In the data rows, zero lies at 4.5, halfway between 4 and 5.
Here are some numbered points:
array([5, 5, 4, 4, 5, 6, 4, 5, 3, 4, 5, 5, 4, 5, 4, 5, 4, 5, 3, 5, 4, 5, 4, 2]) 0
array([4, 5, 5, 2, 3, 5, 5, 3, 4, 8, 0, 5, 4, 3, 7, 8, 4, 9, 4, 4, 6, 4, 0, 9]) 1
array([2, 2, 5, 2, 4, 4, 4, 5, 6, 7, 2, 3, 5, 4, 6, 7, 5, 5, 5, 3, 5, 6, 3, 9]) 2
array([3, 5, 6, 3, 4, 4, 4, 6, 6, 6, 5, 3, 7, 3, 4, 3, 4, 3, 5, 4, 4, 8, 5, 5]) 3
array([4, 2, 3, 4, 6, 5, 3, 7, 3, 4, 6, 5, 4, 4, 7, 5, 5, 5, 4, 5, 3, 4, 6, 5]) 4
array([5, 3, 3, 6, 3, 1, 8, 2, 6, 5, 6, 5, 2, 9, 0, 3, 7, 1, 5, 3, 5, 2, 8, 4]) 5
array([2, 5, 5, 6, 5, 5, 3, 8, 4, 5, 6, 3, 5, 5, 5, 5, 6, 3, 5, 4, 4, 4, 6, 3]) 6
array([6, 4, 4, 4, 6, 5, 4, 5, 3, 3, 6, 6, 4, 5, 3, 4, 3, 3, 3, 6, 4, 6, 6, 2]) 7
array([2, 0, 5, 3, 4, 5, 4, 5, 6, 8, 1, 3, 3, 3, 9, 8, 5, 7, 6, 3, 5, 3, 2, 9]) 8
array([2, 6, 7, 5, 4, 4, 4, 6, 6, 4, 2, 2, 5, 5, 4, 7, 5, 4, 6, 2, 5, 5, 5, 5]) 9
array([1, 4, 6, 5, 4, 4, 4, 6, 6, 5, 2, 2, 5, 4, 6, 7, 6, 4, 6, 2, 5, 5, 5, 6]) 10
array([3, 3, 5, 4, 4, 4, 3, 6, 5, 5, 3, 3, 5, 4, 6, 6, 6, 5, 5, 4, 4, 4, 4, 6]) 11
array([3, 6, 6, 7, 2, 3, 5, 4, 6, 7, 2, 2, 4, 5, 6, 5, 6, 5, 7, 2, 6, 3, 3, 6]) 12
array([4, 3, 3, 4, 5, 5, 4, 6, 4, 5, 6, 5, 5, 4, 6, 4, 5, 5, 4, 6, 3, 4, 5, 5]) 13
array([4, 2, 4, 3, 4, 4, 4, 5, 5, 6, 3, 4, 5, 3, 6, 6, 5, 6, 4, 4, 4, 5, 3, 8]) 14
array([5, 6, 7, 4, 6, 6, 3, 5, 4, 3, 4, 5, 6, 2, 5, 5, 2, 5, 5, 5, 4, 6, 4, 3]) 15
array([2, 3, 6, 4, 3, 4, 4, 5, 7, 6, 0, 1, 5, 4, 6, 8, 5, 6, 6, 2, 6, 5, 3, 8]) 16
array([4, 4, 5, 3, 5, 5, 3, 5, 5, 4, 3, 4, 6, 3, 5, 7, 4, 6, 4, 4, 4, 6, 4, 6]) 17
array([3, 2, 4, 5, 4, 3, 5, 4, 6, 5, 2, 3, 4, 6, 4, 7, 7, 5, 6, 2, 5, 3, 6, 7]) 18
array([4, 7, 5, 5, 3, 4, 5, 4, 4, 4, 4, 4, 4, 6, 3, 5, 5, 5, 4, 4, 5, 5, 4, 2]) 19
array([2, 3, 6, 4, 4, 4, 4, 5, 6, 6, 1, 2, 5, 4, 6, 7, 5, 5, 6, 2, 5, 5, 4, 8]) 20
array([2, 3, 5, 5, 5, 4, 3, 7, 4, 5, 4, 3, 5, 4, 6, 5, 6, 4, 5, 4, 4, 4, 5, 5]) 21
array([4, 5, 6, 4, 5, 4, 4, 4, 6, 3, 4, 3, 5, 5, 2, 5, 4, 3, 5, 4, 5, 6, 6, 4]) 22
array([3, 4, 6, 4, 4, 4, 4, 5, 5, 5, 4, 3, 5, 4, 5, 5, 4, 4, 5, 4, 5, 7, 5, 5]) 23
array([7, 4, 3, 2, 7, 8, 2, 6, 1, 4, 6, 8, 5, 3, 6, 4, 2, 6, 1, 8, 2, 6, 3, 3]) 24
array([3, 2, 5, 3, 4, 5, 5, 5, 5, 6, 4, 4, 4, 4, 6, 5, 4, 5, 4, 4, 5, 5, 3, 7]) 25
array([5, 5, 5, 4, 6, 4, 4, 4, 5, 2, 5, 4, 5, 5, 2, 4, 4, 2, 5, 4, 4, 7, 7, 3]) 26
array([4, 5, 5, 5, 5, 3, 5, 4, 5, 3, 6, 4, 3, 7, 1, 4, 5, 1, 4, 4, 5, 6, 8, 2]) 27
array([2, 4, 5, 6, 2, 3, 5, 5, 6, 6, 3, 2, 4, 6, 5, 6, 6, 4, 6, 2, 5, 4, 5, 5]) 28
New points follow, each followed by the number of its nearest point above by angle, seen from the average point of the numbered points.
array([5, 3, 3, 7, 4, 1, 8, 1, 5, 4, 6, 4, 0, 9, 0, 3, 8, 1, 5, 3, 5, 1, 9, 3]) ~ 5
array([5, 5, 4, 4, 4, 4, 5, 5, 5, 7, 6, 6, 6, 3, 5, 2, 5, 4, 4, 6, 4, 5, 4, 5]) ~ 13
array([5, 4, 3, 6, 3, 2, 8, 2, 6, 6, 6, 4, 3, 8, 1, 2, 7, 1, 5, 4, 5, 3, 7, 4]) ~ 5
array([2, 6, 7, 5, 3, 4, 4, 5, 6, 4, 2, 2, 5, 5, 4, 7, 5, 4, 6, 2, 6, 6, 4, 5]) ~ 9
array([5, 6, 4, 5, 2, 3, 7, 3, 6, 7, 6, 5, 5, 6, 3, 1, 6, 3, 5, 4, 5, 4, 4, 5]) ~ 5
array([5, 5, 3, 4, 4, 5, 5, 4, 5, 7, 6, 6, 6, 4, 6, 2, 5, 5, 4, 6, 4, 4, 3, 5]) ~ 13
array([6, 8, 8, 5, 6, 7, 4, 4, 4, 0, 5, 4, 5, 3, 4, 4, 1, 4, 6, 5, 5, 6, 5, 2]) ~ 15
array([5, 4, 3, 7, 3, 1, 8, 1, 6, 4, 6, 4, 1, 9, 1, 3, 8, 1, 5, 3, 6, 1, 8, 3]) ~ 5
array([5, 5, 3, 6, 3, 2, 7, 2, 6, 6, 6, 5, 4, 7, 2, 2, 7, 2, 5, 4, 5, 3, 6, 4]) ~ 5
array([8, 5, 3, 2, 6, 8, 1, 6, 1, 4, 6, 8, 6, 2, 5, 4, 1, 8, 0, 8, 2, 7, 1, 2]) ~ 24
array([3, 7, 4, 2, 3, 3, 4, 7, 6, 9, 6, 4, 9, 3, 4, 1, 5, 2, 5, 5, 3, 9, 4, 4]) ~ 3
array([3, 5, 5, 3, 4, 3, 4, 5, 6, 5, 5, 4, 7, 3, 4, 4, 5, 3, 5, 4, 4, 7, 5, 6]) ~ 3
array([6, 3, 2, 3, 6, 7, 2, 7, 2, 5, 6, 7, 6, 3, 6, 4, 3, 6, 1, 7, 2, 6, 3, 3]) ~ 24
array([6, 5, 3, 3, 6, 7, 2, 7, 2, 4, 5, 7, 6, 3, 6, 5, 2, 7, 2, 7, 3, 6, 2, 3]) ~ 24
